Each row has a name. Each question is about the rows just above it.

Columns, left to right: L A G R J X
[ 57.9   7.9  24.1  -9.0  57.9 -18.1] : turer
[ 38.7 -59.7  42.1  38.1 -13.6 -85.7] : reg
[  3.9  66.6  42.1  38.1 -13.6 -85.7] : Veta
[-13.1 -85.6  38.6 -30.7 -22.2   4.0] : muv
Which column holds this, read top down? [57.9 38.7  3.9] : L
[ 38.7   3.9 -13.1] is in which column, read top down? : L
What comes right after [38.6] in the named rows? : [-30.7]
The entry that follows [7.9]: : [24.1]
Right after [38.7] comes : [-59.7]

Columns, left to right: M Y T P B Z
[-32.7 -21.8   6.4   7.6 -52.8  61.4] -> Sudo
[ 46.6  68.0  86.5 -39.1  32.9   7.7] -> Likiz
[-32.9 -43.2 -14.2  29.4 -22.4  19.5] -> maf
[ 38.6  42.0 -62.6  78.8  38.7   4.6] -> neli
[ -5.2  44.8  43.7  52.6 -67.1 -76.8] -> kabez
[ 21.6 -76.7  25.0 -23.5  58.8 -81.2] -> vun
Which column holds this, read top down? [61.4  7.7 19.5  4.6] : Z
The entry that follows [38.7]: : [4.6]
Which column holds [-43.2  42.0  44.8 -76.7] top down? : Y
[-32.7  46.6 -32.9  38.6] is in which column, read top down? : M
Which column holds [ 7.7 19.5  4.6] top down? : Z
Right after [7.6] comes : [-52.8]

Columns, left to right: K H N E U F V W
[-16.1 -53.4   6.3  13.3  -1.0 -30.4  -2.6  -9.7] : zup
[ 43.5 -61.7  26.5  21.1   8.7 -44.2  10.7   3.8] : Vanol
[  2.2 -51.0 -51.2  16.1  -8.7 -16.0   6.8 -86.0] : fuso
The entry that follows [-44.2]: : [10.7]
Which column holds this, read top down? [-53.4 -61.7] : H
What comes right after [-53.4] in the named rows? : [6.3]
What comes right after [-16.0] in the named rows? : [6.8]

Columns, left to right: dazik pokor Gifer Dud kuf Degi lorep ziki boda
[ 27.2 -51.2   6.5  66.6  33.9   7.1 -25.5  -1.8  34.6] -> baf
[ 49.8   1.4  19.7 -78.6  -4.0   3.7  -6.0  -9.6  -5.4] -> dovu
[-63.3 -63.2   6.9 -31.8  29.4  13.6 -62.8 -14.3  31.6] -> sonek
[ 49.8   1.4  19.7 -14.4  -4.0 -29.7   9.6 -52.9  16.0] -> repi
Which column holds [ 7.1  3.7 13.6] top down? : Degi
Right after [-14.3] comes : [31.6]
[  3.7  13.6 -29.7] is in which column, read top down? : Degi
Right after [-63.2] comes : [6.9]

Columns, left to right: viz sok nava Giz sufe
[  0.4  86.8  17.9 -51.2  15.1] : lev
[  2.8 -96.4 -26.9  86.9 -31.4] : Pidum
[-14.4 -49.8  45.0 -42.1 -81.1] : lifon
[  1.0  55.4  45.1 -38.4 -69.7] : Kefo
[  1.0  55.3 -11.6  55.3 -25.1] : ruf
Which column holds [-96.4 -49.8  55.4  55.3] top down? : sok
What comes right after [2.8] in the named rows? : [-96.4]
The entry that follows [-11.6]: : [55.3]
What comes right after [55.4] in the named rows? : [45.1]
What comes right after [86.9] in the named rows? : [-31.4]

Columns, left to right: nages pog bam Bog Soz Vugo rimal fid
[ 12.8  10.3  13.7 -76.0 -11.7   6.8   3.7   1.8] -> mutup
[  5.5   1.8 -17.0  -8.6 -18.1   5.6   8.2   9.9] -> vip
[-29.2  23.2   2.6 -30.3  -4.5   4.7 -25.5  19.1] -> zizu
[-24.0 -20.6  38.0  26.1  24.4 -15.3  38.4  14.5] -> safud
What comes right after [-29.2] in the named rows? : [23.2]
[  5.6   4.7 -15.3] is in which column, read top down? : Vugo
What comes right after [5.5] in the named rows? : [1.8]
Which column holds [-17.0   2.6] top down? : bam
Which column holds [-17.0   2.6  38.0] top down? : bam

Columns, left to right: Nani Zilek nese sosu Git
[-32.1 -11.0 -40.5 -11.9 -22.6] -> foli
[-20.8  40.2 -11.8  -3.3 -40.4] -> Sep
[-32.1 -11.0 -42.0 -11.9 -22.6] -> bizi
[-32.1 -11.0 -42.0 -11.9 -50.6] -> nepa
Right after [-40.5] comes : [-11.9]
Which column holds this, read top down? [-32.1 -20.8] : Nani
Whose row is [-32.1 -11.0 -40.5 -11.9 -22.6]? : foli
Which column holds this, read top down? [-11.9 -11.9] : sosu
Which column holds this, read top down? [-11.9  -3.3] : sosu
[-40.4 -22.6 -50.6] is in which column, read top down? : Git
[-32.1 -32.1] is in which column, read top down? : Nani

Columns, left to right: Lesip bami Baguz rutop rutas Mikod
[56.5 -4.3 27.2 -6.7 -4.9 42.9] : Zasul
[ 24.0 -56.2  11.9  62.2  26.3 -23.8] : Dibu
[ -2.0 -38.4  -6.4  36.5   3.4 -72.7] : kagov
[ 22.1  38.4  27.1 -50.1 -55.4 -10.5] : dag
[ 50.6  20.4 -44.8  50.6  16.1  23.1] : lut
[ -2.0 -38.4  -6.4  50.5   3.4 -64.2] : bebo
Which column holds [-56.2 -38.4] top down? : bami
The entry that follows [-50.1]: : [-55.4]
Which column holds this, read top down? [56.5 24.0 -2.0] : Lesip
Which column holds [26.3  3.4] top down? : rutas
Right after [50.5] comes : [3.4]
Right after [-4.3] comes : [27.2]

Columns, left to right: Buli vubig levuk Zude vok Vos teni bozas Kuzez Sese
[ 64.9  87.7 -27.6  74.4  65.0  60.2  81.1 -27.6 -69.3  83.4] = gegez
[-78.0 -89.2  83.5 -53.6  80.7 -82.7 -76.2  13.7  86.9 -69.4] = vin
[ 64.9  87.7 -27.6  74.4  80.6  60.2  81.1 -27.6 -80.3  51.9] = Ribo
Right after [80.7] comes : [-82.7]
The entry that follows [-76.2]: : [13.7]
Which column holds [ 83.4 -69.4] top down? : Sese
Right after [83.5] comes : [-53.6]
What comes right after [-69.3] in the named rows? : [83.4]
Which column holds this, read top down? [-82.7  60.2] : Vos

Columns, left to right: Ribu kekoz Riz kisap nopo nipu ter Taf
[-67.6  -7.0  10.6 -30.4  -8.1  -8.3   6.3  -8.3] = zek
[ 55.3  -6.2  14.7  32.4  -6.8 -27.3   3.3  48.7] = vabek
[-77.3  -4.3  24.6 -29.8 -15.1 -15.3   5.9   4.1] = senim
[-64.8  -3.6  32.9 -19.4 -21.2 -18.8  -5.6  28.2] = lereg
[ 80.2  14.0 -14.0  39.3  45.1  37.0  28.3   3.9] = Duz
[ 66.7  12.6 -10.8  38.5  42.6  46.1  11.7  -3.2] = nubu
[-8.3 48.7  4.1] is in which column, read top down? : Taf
[ 3.3  5.9 -5.6 28.3] is in which column, read top down? : ter
[-15.3 -18.8] is in which column, read top down? : nipu
What comes right after [28.3] in the named rows? : [3.9]
[-15.1 -21.2] is in which column, read top down? : nopo

Columns, left to right: rakud Fegef zod Vade nuru Fef livi
[ -3.9   8.9 -16.6  12.7 -13.2   4.4 -18.0]  dopu
[  2.8   8.4 -27.9   9.9 -60.3  11.9  14.1]  Muk
[-11.6  11.3  22.6  -6.0 -18.1   0.5  12.0]  tuk
[  5.1 -75.9 -30.5   3.5   5.6  21.3 -11.1]  Temup
[-13.1 -43.7 -15.9   4.7 -12.8  -8.9   0.5]  gatum
[ -0.1  29.4  -3.0  -8.4 -37.6  -7.8  -5.6]  Gima
[  8.7  19.8 -12.1   8.8  29.8   5.7  11.6]  Tapo
The entry that follows [-13.2]: : [4.4]
[ 8.9  8.4 11.3] is in which column, read top down? : Fegef
Right after [8.8] comes : [29.8]

Columns, left to right: rapot lare firud vosa dum rudis rubo benof pup pudaf
[-71.0  30.0  71.6  14.8   3.9  57.3 -82.6  70.9  44.2 -43.6] = pirun
[-75.3  65.0  74.2  53.9  52.1 -70.8  72.1  29.7 -70.9  69.6] = tofol
[ 22.6  74.4 -64.1  75.9  35.7  66.2  19.6 -68.5 -80.2  74.4] = Pag
[ 22.6  74.4 -64.1  75.9  35.7  66.2  19.6 -68.5  74.2  74.4] = ronim
Which column holds [52.1 35.7 35.7] top down? : dum
The row with [ 22.6  74.4 -64.1  75.9  35.7  66.2  19.6 -68.5 -80.2  74.4] is : Pag

Columns, left to right: vipop zifim ger Zef nuvaf mazab Vezo
[ 52.7  64.2 -58.6  17.0 -19.3  38.9  79.6] -> gefak
[-19.3 -25.8  18.6 -48.5 -13.8  -1.1 -43.1] -> dup
[-60.9 -80.8  67.4 -95.3  17.1 -44.1 -95.2] -> rik
What comes right after [17.1] in the named rows? : [-44.1]
Which column holds [ -1.1 -44.1] top down? : mazab
The entry that follows [-25.8]: : [18.6]

Columns, left to right: Lan rapo bedo reden nuki kopim lus
[-31.4 -72.6  76.8 -87.0 -77.4  79.6  78.3] : Lodof
[  5.6  53.3 -87.1  87.2  81.6 -79.6 -88.7] : bik
[ 80.2 -64.3  76.5 -76.7 -30.2  64.2  72.5] : Lokan
[ 82.8 -15.2  60.5  33.2  62.4  78.2 -75.9] : Vipi
[-70.2 -35.5 -25.9 -59.2 -77.6  81.7  85.3] : pez
[ 71.0 -66.7  54.1 -81.2 -79.7  86.0  85.1] : pugul
[-83.7  68.0 -39.0  77.7  28.5 -14.8 -73.5] : pabu
[-80.5  72.9 -55.0  83.7  72.4 -82.0 -49.7] : gole
Which column holds [ 5.6 80.2 82.8] top down? : Lan
Right after [-72.6] comes : [76.8]
The entry that follows [-87.0]: : [-77.4]
The entry that follows [-83.7]: : [68.0]

Columns, left to right: Ledep zul sem lizu ditez fakog divod poz zoson Lor
[-41.2 -43.5  48.9 -13.8  61.7 -92.5 -15.0 -10.9  15.6  -1.8] : Leb
[ -9.3  42.8   5.2  13.0  10.5  24.0 -16.8  14.5 -23.4  21.7] : tid
[-10.8 -45.4 -11.6 -67.1   1.7 -29.9 -32.3  23.9  44.1 -47.2] : Dut
[ 33.4   4.8 -30.1 -45.7  -8.7  25.7 -45.3  17.5  52.3 -67.2] : foz
[ 14.6  35.9 -18.9   3.8  27.9  -2.0  -9.1  -9.0 -16.9  13.9] : bunak
[-44.9 -32.6  52.2   7.5  39.8 -54.9  -5.2  -5.5  20.6 -15.3] : lufov
[ 39.2   8.7 -40.8   5.3   2.0  20.4  -2.0 -33.1 -12.6   7.5] : nedam
Right after [-45.3] comes : [17.5]
The entry that follows [-10.9]: : [15.6]

Columns, left to right: vufan zetu viri dodid bave kire lef Kun
[ 95.0 -76.1  71.5 -43.3  67.9  86.8 -54.8 -79.5] : goti
[-45.5  58.5 -38.1  32.5 -46.2 -54.4  41.0 -38.0] : zilov
[ 95.0 -76.1  71.5 -43.3  67.9  80.3 -63.5 -76.9] : foma
[-45.5  58.5 -38.1  32.5 -51.4 -19.8   6.5  17.0] : kasis
[-45.5  58.5 -38.1  32.5 -51.4 -19.8   6.5 -44.0] : gonas
What comes right after [-63.5] in the named rows? : [-76.9]
Where do [-45.5  58.5 -38.1  32.5 -51.4 -19.8   6.5 -44.0] appear? : gonas
Which column holds [-54.8  41.0 -63.5   6.5] top down? : lef
Which column holds this, read top down? [ 58.5 -76.1  58.5  58.5] : zetu
Which column holds [ 67.9 -46.2  67.9] top down? : bave
[ 95.0 -76.1  71.5 -43.3  67.9  80.3 -63.5 -76.9] is in which row? : foma

Columns, left to right: pazug Fekas gitop Parip vuboz Ros tisup zovi
[-39.3   7.2  18.0  21.5  -4.6 -15.3 -22.5  10.7] : Kasig
[ 55.0 -22.0  -7.7  -2.2 -36.3  34.3  69.1 -74.3] : pabo
[ 34.1  62.6  29.3 -21.6  47.4 -24.6 -32.1  25.2] : las
[ 28.0 -39.9  26.6 -45.5 -48.2  -9.4  84.1 -80.1] : karaf
[-72.5  -0.5 -24.2  65.9   3.8 -18.2 -41.6  20.9] : kesu
[ 78.5 -47.1   7.9 -55.5 -47.5  35.5  47.1 -30.1] : dun
[ 91.4 -28.0  16.9 -42.3 -37.6  47.3  14.5  -4.6] : bebu
[-22.2 -22.4 -20.5   7.6  13.4  17.8 -11.5  -1.0] : ves
[-11.6 -52.9  25.2 -42.8 -39.8 -44.0  67.6 -67.7] : kol
[-25.3 -31.1  27.4 -32.6 -26.7 -42.3  76.1 -82.7] : zer
[ -2.8   3.5 -43.9  10.9  50.3   8.5 -35.0  23.2] : Muru
[ 17.3  85.4  40.0 -38.6  82.4 -61.8 -67.3  60.8] : lal
Which column holds this, read top down? [ 65.9 -55.5] : Parip
[-42.3   7.6 -42.8 -32.6  10.9 -38.6] is in which column, read top down? : Parip
What comes right after [47.4] in the named rows? : [-24.6]
Which column holds this, read top down? [ 76.1 -35.0 -67.3] : tisup
What comes right after [-43.9] in the named rows? : [10.9]

